Each path below is one point turned by a fixed rotation once a step. After each direction that follows a path, write how fast that rotation turns it, in deg/step (0 if it stays still).
Each turn is a multiple of 5 degrees from 10 to 175, or 0.
Each row of a path follows its step; steps can be skipped.

step 1: [ -0.1   5.6 -11.0   8.5  11.3 -29.7 -36.6 -12.6  20.7  -8.8  -5.5   3.2
 -30.9   3.8  -5.4 -10.5  16.6  20.2  -0.7   9.7   4.0  26.1 -10.9  22.3
   1.3   6.7   4.5   3.0  12.7 -28.6  -2.9  -6.0  10.6 -23.5  10.7  21.9
  11.5  -1.0   2.5   6.5  -1.1   1.0  17.7   0.0  -6.4   5.3   3.0  -5.7
   2.0 -10.8   5.8  -7.0 -19.0]
step 2: [ 20.1 -14.7  -7.2  -6.9  12.6  -8.8   0.1 -10.2   4.9  -6.5   9.9 -12.5
  14.2 -18.4   7.0 -17.2   6.9  34.8   9.5   6.1  12.7  -4.8  -8.7   6.6
  -5.2  -5.0  -3.0  20.1 -27.8  -0.2 -11.1  12.4  16.5 -11.8   2.4  -0.8
 -12.3  -3.7  33.2 -17.8   2.6 -12.0  21.6  22.1   3.0  -8.5  16.9  19.7
  10.0 -16.7 -12.5  11.5  -0.4]
step 3: [ -0.4  -6.7  26.6   0.9  -2.2   2.3  18.4  21.0  -5.0  15.8  17.7  10.0
   4.8  -6.7  -3.1  17.7   2.5 -17.7  10.5  12.1  23.9  -2.2  16.3   3.5
  -5.2 -37.9   1.2  12.8  -3.7  -6.8 -16.3   1.4 -10.1   3.7  -3.8  -4.2
   2.9 -21.8   0.8   1.2  -1.7  -7.3  23.4  -4.1  -5.1  22.2  20.3  36.1
  -7.1 -17.6   1.3   4.4 -14.6]
step 5: [  5.6  -2.7   7.8  13.0   7.2  -5.0 -28.0  -2.2   2.9   8.2  -0.3   2.4
  12.0   3.9  17.2 -17.5  -7.2  18.9  18.0   4.7  -2.9  14.3 -23.8 -22.8
  -2.0   8.8 -10.0  10.8  -4.9 -11.8  24.8  -5.7  27.2   1.8 -17.3   3.2
 -21.7   1.0  10.1 -24.7 -15.6 -10.3  10.4  10.2   1.9  -1.0  -2.6 -14.0
  20.0 -28.0  20.0   7.8 -16.9]
step 6: [-22.1   7.6  13.2  13.1 -11.6  -7.1  -9.9   6.4  10.8  -0.5   7.5  23.6
 -11.1   7.3 -16.7  -3.3   8.0   3.4  36.9  -8.0   0.7 -12.7  -8.4  20.4
  -4.4   4.7  -5.9  15.0  -0.7 -17.7 -15.0  -8.2   0.3 -32.4   0.3  16.5
 -11.0  -9.2   2.5 -12.2  13.6  -3.3  29.0  20.4 -10.4  18.3   6.3  18.9
  -8.5 -19.8  -7.9   0.9 -10.3]
step 10: [  3.8   3.3  -4.5  -3.7  16.5 -13.6 -29.7   8.1  31.9 -12.9  -9.3  18.3
 -11.3  -8.2  -0.3 -22.7  18.9  16.0  -2.3  10.8 -17.3  25.8 -27.1  28.2
   1.5  11.3 -16.7   2.5  -7.7 -10.8  19.3  11.3  -0.9  -9.0 -20.9   5.2
   5.3   1.0  13.5 -12.8 -15.8   2.9   8.5   7.9   7.6   7.6  11.8   5.5
  -7.7  -0.6  14.7   6.2  -6.8]
step 14: [  7.4   5.9   1.7  11.6  -0.9 -22.5 -37.4 -28.0  -4.7  -7.1  -1.5  11.4
  -4.1  18.4  19.4 -18.6  -8.8   2.9  -0.2  -3.6   5.7  -3.9  -9.6   8.1
  -3.9  13.4  19.2   0.9 -14.8 -14.8   7.8 -10.0  22.7  -3.3  -3.5  15.3
  -6.6  13.4  -5.2  -2.7 -16.4  -0.3  18.2  12.4  -6.4   1.3   2.8 -14.8
  14.6 -40.8  -3.5  -5.4 -22.0]
step 17: [ 35.6 -19.0   8.8   0.4  11.7   7.9  -7.3 -12.4 -14.7   6.7   0.3 -23.4
  -2.8  20.9   9.9   1.0 -11.8  -3.2   7.3  18.9  12.8  18.4  19.4 -21.1
  -4.2 -15.4  20.2  20.7 -12.0  -2.0  -3.2 -13.4   1.7   0.2   7.7  17.2
  11.5  11.3   7.5  14.7 -28.7   2.1  -2.3  -2.8  -3.3 -10.6  15.2   0.7
   6.3 -30.3  -2.5   5.2 -17.1]
Directions:
[ 2.2 -7.7 -4.7  4.6  1.8  3.3  0.2 -3.6 -0.5 -5.2  4.1  0.6 -3.6  4.2
  1.0  6.3  3.3  3.3  0.7  5.2 -4.7  2.5 -2.0 -1.2 -0.6 -0.4 -1.3 -5.7
 -2.2 -2.5 -3.7  1.4  2.1 -2.6 -0.7  6.1 -5.3  0.6 -4.0  4.6 -2.0  2.7
 -5.7  2.0 -2.1  2.3  6.0  5.5  4.9  4.0 -2.2 -6.6  4.7]
45
[ 5.2 -2.7  0.7  2.0 -3.6  4.6 -2.7  0.8 -4.3 -0.1  7.3  0.2  1.9 -9.8
 -4.5 -2.7  0.9 -2.9 -0.2 -2.2 -0.5 -8.1 -0.8 -2.9 -1.4 -4.9 -1.1 -4.7
 -1.4 -3.0  0.7 -0.8 -3.3  5.1 -1.1  1.3  9.3 -1.0 -0.4 -4.3 -0.5 -1.0
  2.7 -4.8  1.4  0.3  3.0  3.5 -0.2  6.5 -6.3 -4.6 -2.7]
85
[-8.7 -5.2 -0.6  1.9  1.1 -0.4 -4.9 -1.9 -3.2  3.6 -7.0 -3.8  3.8 -3.0
 -1.9  2.7  1.1 -1.5  2.9 -0.9 -3.7 -4.8 -3.1  2.4  0.8  1.1  0.0  0.9
 -5.8  0.2  8.3  4.6  0.7 -0.5  4.9  0.7  2.5 -3.7  1.3  5.2 -2.6 -0.3
 -1.5 -2.8 -5.9  6.0  6.1 -8.1  2.8  0.2  3.6 -1.4 -2.9]
80
[-3.8  2.0  1.7  3.5  1.6  2.3  7.1 -4.0  5.5  3.1  4.5 -4.5  2.0  1.7
 -0.2 -4.5 -8.2 -3.1  1.3  2.9  4.0 -0.9  2.9 -1.7  4.5 -7.8  1.5 -1.5
 -3.6  3.8 -6.6  1.1 -3.5 -1.5  5.9 -1.1  2.1  2.4  5.5  3.2 -2.8  2.8
  0.1  0.4  2.7  3.0  7.1  1.2  0.4  4.7  4.8  3.6  3.6]
80
[ 2.0 -4.9  2.1 -0.4  4.9  0.6  2.5  7.6 -4.6  2.0  2.4 -4.0  6.7  2.8
  8.8 -2.3  2.2 -8.3 -2.3  7.1  3.7  0.2  4.4  1.9 -1.1  2.2 -2.9  3.8
 -1.6 -3.5 -2.1 -3.1 -4.2  4.6  1.6  2.6 -0.6 -3.8 -2.4  2.4 -1.6  5.7
 -3.8 -2.8 -5.0  0.5 -5.3 -2.1  0.7  1.0 -4.2  2.4  0.6]
80
[-3.1 -1.7 -2.5  2.1  0.0 -0.1  2.5 -5.5  0.0  0.4 -5.3 -3.2 -4.3  5.2
  1.7 -2.4 -0.9 -2.2  7.6  4.1 -1.9 -0.4  3.2  5.0 -4.0 -3.4  3.4 -5.6
  2.7 -1.0 -1.0 -1.6 -2.5  0.1 -0.1  7.5  9.0  2.8 -1.9  3.1  1.6 -8.8
  3.4  0.5 -5.3 -5.8 -3.7 -0.3 -5.5 -2.5 -4.6  0.5 -0.2]
135
[-5.1 -0.4 -4.7 -5.8  5.8  0.6  2.7 -0.1 -3.2  8.0 -4.1  1.4 -2.1 -2.1
  3.9  0.8 -2.1  2.0  0.8  0.2 -0.6  2.1 -3.6 -1.6 -6.1 -0.5 -9.1 -5.1
 -5.9 -1.6 -0.1  2.7  6.4  3.8 -3.4 -2.2  1.8  0.9  2.0 -5.3 -5.3  0.0
  2.3  1.8  0.0 -2.7 -3.1  5.1  1.4  7.0  1.3  5.8  3.0]
135
[-1.6  5.8  1.2 -5.2 -0.6  1.8  0.5  2.3 -2.8 -0.7 -1.8  0.5 -3.5  2.7
 -1.1 -4.1  2.7 -8.6  1.5 -2.8 -4.6  1.3  1.6  3.2 -1.3 -1.2  1.2 -1.3
 -0.1 -1.6  5.5  0.7 -6.7  0.4 -0.9  1.3 -6.8 -2.3  4.0  3.0  6.4 -1.3
 -2.1  1.5 -3.1  2.4  2.2 12.9  0.3  6.0  5.3 -0.2 -5.5]
115

step 0: [ 28.3  10.6   1.5   5.2 -42.1  10.9 -22.6 -11.3 -10.2  26.4  -6.0   0.1
  -7.3   5.4   6.9  -3.2 -12.6 -18.0  11.3  -4.6  12.8  -0.4  21.1 -11.1
   7.2  -1.8  14.4  -1.4 -21.1   2.1  17.0 -12.1  13.7   3.3  -6.7   9.7
   6.3  -2.5   4.9  -1.6 -11.5   8.0   2.7   3.2  -9.7   3.4 -18.0   9.4
 -19.4  13.4   4.8  -4.4  -7.4]
step 3: [-14.7  12.5   7.3  17.1 -28.9   1.1  -0.2  -4.5   3.7  13.4  27.4  27.5
  -1.4  16.3  -7.0  -9.9  -9.8  -0.1  -2.8 -15.7   6.6   5.4  16.8 -11.0
  -4.6 -11.5   4.5  -4.2 -15.2  -9.8  -6.6 -17.7   0.9  24.3  -3.7   8.6
 -11.7  12.1  -0.6   4.1  -3.6  26.3  -3.1  -7.5 -22.9  -6.3  -5.2  13.9
 -11.4  21.5   7.2  -7.9  -8.0]
step 5: [-11.5  20.7 -13.9  -4.5   7.7   4.9   7.1 -25.6 -22.6   0.1   2.8 -11.0
   7.6   9.7  20.2   1.1   2.5   4.6   5.2  13.8  13.5  -3.8  14.7   9.9
  17.2  16.0 -11.2   2.4  -6.1   4.3  29.6 -29.3  -1.1   4.3  -0.9  -7.2
 -16.6 -12.9  -7.2  10.4   6.6   3.5   4.6 -13.7  -7.3  -0.9 -17.1   5.8
 -29.0   6.3   6.7  -8.1 -22.3]
step 6: [-35.1   4.4  19.8 -20.7 -31.3  25.6   9.9   1.2 -25.4   7.5   5.1  21.1
   3.6  18.2 -14.4   7.6 -15.3   8.2  -9.2  16.7   2.9  -7.6  13.2 -11.3
 -13.6  -0.2  -0.8  -2.9   0.9  -4.1   6.6   2.2  10.5   7.1  -9.1 -10.0
 -19.0   5.5   3.9   0.5  -0.2   5.4  -2.1 -14.9 -19.4  -0.6   9.2 -10.3
   2.4  10.7   7.7 -12.1   0.5]
step 9: [  6.2  12.8  27.8 -10.5 -11.7  29.4   0.0  18.3 -26.3  22.6  11.2  -6.4
   9.2   3.6   4.2  -9.2 -16.0 -17.8 -14.8  18.8  -0.8  -8.1   4.1 -22.7
 -20.1  -4.4   6.4   2.2  -2.3  -6.2  -6.2  25.0   2.4   5.8  -2.5 -12.4
   4.3  10.1   7.0 -11.7  -5.1 -18.1  -0.1   9.8 -10.2   7.0  -2.6  15.0
  -9.6   2.0   8.6 -13.0  12.8]
step 13: [-18.2  21.8 -12.7   3.5  24.2  -2.1  -3.8 -16.8 -18.7   1.4   3.9   6.1
   5.0  -1.0   4.3  -9.2 -13.1  11.8  -4.1  14.4   1.4  -2.6   6.7   1.3
   3.4  -3.7  -4.6  -4.8 -23.5  -2.2  30.4 -40.9  -7.2   5.1  -2.2  -2.0
  -1.2 -17.4 -12.5   6.5   5.5   1.6  14.3 -21.0  -4.2 -14.5 -11.6   3.0
 -14.3  10.6  -2.3 -23.0  -6.5]
step 14: [-17.0  14.5  16.8  -9.4 -35.9  11.2   2.7  -8.4 -32.7   2.8  24.3  17.1
  -3.2  12.2 -14.3  15.7  -7.7  14.7  -0.3   2.7   8.2   4.2  27.8  -8.3
 -11.4  16.9   8.4   0.2   6.5  -1.1  16.3 -12.0   1.4 -12.4  -5.1  -8.7
   1.6   7.3   6.2  12.5   2.0   0.0 -14.6 -15.9  -8.0   5.2  15.4   0.4
  -4.0  12.5  17.2  -1.7  -5.4]
step 18: [  1.3  36.5   7.9   8.3   8.6  22.0   1.0 -10.5   4.7   0.1 -13.0  -0.9
  14.9   0.5   3.2 -31.0 -12.4 -17.8  -7.2  19.8   0.0   0.5   4.9  -4.4
  -3.5 -27.1  -0.5  -8.5 -16.6  18.3 -20.1 -12.7  15.9  -0.8 -18.6  16.5
 -16.0  -1.4  -7.8   2.0   3.9  -8.0  -4.6  16.9  -0.7  -2.8 -12.7  -8.3
 -10.0  15.1   6.4  -9.1   3.6]
Directions:
[-4.5  0.2  1.4 -6.9 -1.6  6.0  6.3  2.0  0.7 -3.1 -7.7  2.0  3.2  3.4
  2.4 -4.1 -4.8  4.3  3.7  3.4  4.7 -0.8 -3.2  2.2  6.7 -3.3  0.4  1.0
  7.8 -1.5 -2.9  2.5 -1.1  1.6 -1.5 -4.1 -6.1 -1.7 -1.0  2.5 -4.2  1.6
 -2.7  3.7  5.4 -1.0 -1.6 -0.9 -2.3 -0.3  5.2  4.9 -5.8]
35
[ 3.4 -2.9  5.7  0.9  1.0 -0.4  5.7  3.8 -2.7 -0.2  2.6 -2.4  4.9  5.6
  0.7  0.1 -4.3 -2.9  0.1 -1.8 -2.5  0.1 -0.2  5.0 -5.9 -1.0  1.3  3.3
  2.7  2.7  2.8  3.6 -3.9  1.5 -0.3  5.5  5.7  0.3 10.3 -0.9  6.1 -2.9
  0.6 -5.6  4.8 -3.7  5.8 -2.6 -0.4 -2.2  5.1  0.6 -6.8]
140
[ 0.7 -0.4 -4.2  4.3 -2.4 -1.8  1.5 -3.4 -3.9  0.3  7.8 -5.0 -2.0  3.3
 -5.0  3.2  4.2  2.1 -0.8 -1.5  3.2  4.3  1.5  3.8  3.1  4.3  3.3  3.8
  1.0  3.3  2.8  2.0 -7.6 -5.1  3.4 -3.3 -4.6 -3.7 -3.0 -0.3 -5.1 -7.8
  0.7  0.8  0.2 -1.0 -0.3 -0.4 -3.1  5.4 -2.2  7.6 -6.7]
125
[  3.0   1.9   1.2  -2.9  -2.2   0.9   0.2 -11.9  -1.8  -0.2  -1.2  -0.1
   0.4  -5.8   4.1  -4.6   1.2   4.3  -3.2   2.9   3.3  -2.3   1.5  -1.4
  -1.1  -0.6   4.7  -5.1  -0.1  -3.6   2.6   3.4  -2.4  -5.5  -5.8  -2.2
   3.8   1.6   1.6   2.0   5.1  -9.3   5.6   2.2   4.5  -1.7  -2.0   4.9
  -4.9  -2.5   1.1  -5.2  -1.1]
85
[ 5.9  2.4 -6.2 -2.3 -2.4  1.0  1.9 -3.1 -0.9 -3.2 -1.2  1.1 -2.6  5.0
 11.8 -2.0  3.9  1.3  2.8 -0.9 -2.8 -0.7  5.7 -2.7 -0.3  6.4  2.0 10.7
 -4.5  1.2 -0.1  0.5 -0.8  3.9  7.1 -1.3  4.5  4.2 -1.3  0.2  1.3  1.9
 -3.1  5.3  2.0  0.5 -2.7 -2.5  1.6 -4.3  2.2  0.5 -0.8]
145
[ 1.5 -1.6 -0.7  1.3 -4.4 -0.4  3.4 -4.7 -5.8  5.1  2.6  6.2 -5.4 -3.4
 -5.3  1.1  0.9 -2.0 -0.1  0.3  2.9 -2.0 -7.1 -1.6  0.4 -3.4  3.9  2.3
  1.9  1.7  4.4 -0.4 -5.1  2.8 -2.8 -4.5  2.0  7.6  1.1  0.5 -1.6  9.8
  4.5  0.6 -6.7  1.8  0.2 -1.5  3.5 -3.6  6.9  1.2 -3.1]
135
[ 0.2 -4.8 -0.4  1.7  6.4  1.6  2.4 -0.6  0.3 -1.3  9.0  5.1  7.3 -4.6
 -0.8 -8.9  6.4 -2.2 -2.9 -5.4  2.6  1.4  1.6 -0.9  2.8 -1.4 -5.5 -1.3
 -2.4  2.0 -7.9 -1.4 -2.2  7.4  0.0  0.4  1.0  1.5  1.1  6.1 -2.6 -2.0
 -2.2  4.0 -2.6  0.1  1.5  0.3 -5.8 -1.7  0.8 -1.4 -3.3]
45
